A single turn carries every row of the set below to another of its rows. Some are shown first; where does it send the rows asked next?
muk: [ 0.35  0.25  1.12 -0.52  0.71 -1.43 -3.46  1.36  2.37 -2.21  0.32  1.82]
nefa: [ 1.88 -0.66  0.55 -0.28  0.73  0.03 -3.66  1.38  2.40 -1.65  0.16 -0.34]
pozu: [ 2.85  0.32  2.16 -0.74  1.18 -3.25 -0.34  1.56  0.12 -0.20  1.08 -1.65]
muba: [-0.16  1.33  0.59 -1.30  1.23 -1.93 -1.35  1.77  2.58  0.38 -1.64 -2.01]
Ner: [-1.80  0.51  1.60 -0.08  0.79 -0.54 -2.40  1.77  1.94  0.77 -0.09  0.93]
kotuz: [ 1.02 -1.54  1.02 -0.94  1.05 -1.77 -3.26 -1.02  2.55 -1.54  0.68 -1.24]
pidi: [ 0.89 -0.54  1.54 -0.54  3.79 -1.61 -3.61  0.67  1.07  0.78 -1.75  0.50]
lod: [ 1.34  1.98  2.30  0.07  0.46 -2.21  0.38 -1.89  0.96 -0.29 -0.48 -0.26]
paz: [-0.32  0.72 -0.60 -0.17  1.83 -2.75 -0.78 -1.79  0.23 -1.60  1.63 -0.84]
Maf: [ 0.49 -2.05 -0.11  0.71  0.60  0.39 -1.92  1.28  0.09  0.40 -0.42  2.16]
Fut: [-1.99  0.34  1.24  0.56  2.03 -1.14 -2.54  1.97  1.62  0.32 -1.03  0.99]
Tode: [ 0.49  1.86  1.08  0.62  0.22 -3.11  0.82  1.95  2.16  0.25 -0.53 -0.07]
sem: [ 2.69 -1.86 -0.91  1.40  1.46 -1.43 -0.11  1.72  0.48 -0.74  0.75  1.35]
nim: [ 0.74 -1.80  0.39  1.32  1.28 -0.43 -2.03  1.38 -0.32  0.12 -1.72  2.24]
zin: [ 1.61 -0.72  0.18 -1.38 -0.51 -3.34 -0.97 -1.87 -0.12 -1.64 -0.68 -0.11]
dopa: [ 1.01 -1.94 -0.92 -0.84  2.71 -2.08  1.32 -1.07  0.85 -0.68  0.52  0.76]
zir: [ 1.11  2.96  1.95 -0.25  0.64 -0.95  0.30  1.02  1.52 -0.31 -0.93  0.76]
Gef: [ 1.61 -1.50 -1.43 -0.51  2.30 -1.02  1.31  2.03  1.42 -0.26 -0.14  0.68]
Vezof: [ 0.67 -0.68  1.45  0.86  0.39 -1.25  0.36  2.28  0.69  2.40 -0.53  0.15]
zodi: [ 0.02  0.57  0.14 -0.17  1.07 -2.64  0.01 -2.63 -0.14 -0.91  1.29 -0.21]
nozel: [ 1.31 -0.99  1.09 -1.19 -0.59 -3.25 -1.61 -2.17  0.55 -0.93  0.20 -0.85]
Bazu: [ 0.88 -0.56 -0.76  1.19  4.00 -1.20 -1.59  0.25 -0.01  1.17 -1.83  0.24]
dor: [-1.08  1.21 -0.85 -0.92  1.96 -2.32 -1.78  0.77  1.24 -2.19  1.22 -0.97]
ledor: [ 0.78  0.68  0.90  0.11  2.13 -2.28 -1.59  0.26  0.74  1.48 -3.59 -0.03]
Budav: [ 0.71 -1.65  0.98 -1.72  1.98 -3.37 -0.59 -1.30  0.73 -0.52  2.10 -0.48]
kinun: [ 1.79 -0.91  1.93 -1.70  1.97 -3.77 -0.72 -0.61  0.47 -0.64  1.87 -0.94]
zot: [ 0.78 -0.75  1.88  1.46  1.48 -1.98 -0.45  2.61  0.73  2.06 -1.28 -0.14]
Mot: [ 3.44  0.05  0.11  1.11  1.88 -0.42  0.05  0.93 -0.65  0.71 -0.68 -0.65]
Vik: [ 0.76 -0.39  0.06 -2.10  2.86 -0.01 -2.39  0.73  0.57 -1.48 -0.74  2.20]
Kolot: [ 2.13 -0.55 -0.64 -1.17  0.10 -2.03 -0.68 -0.07 -1.17 -2.38 -0.97  1.49]

nozel turns into Budav
Kolot turns into pozu
And these:
Bazu turns into ledor
Mot turns into muba
nim turns into zot
Gef turns into zir
muk turns into sem
dopa turns into lod
zin turns into kinun
Ner turns into Maf

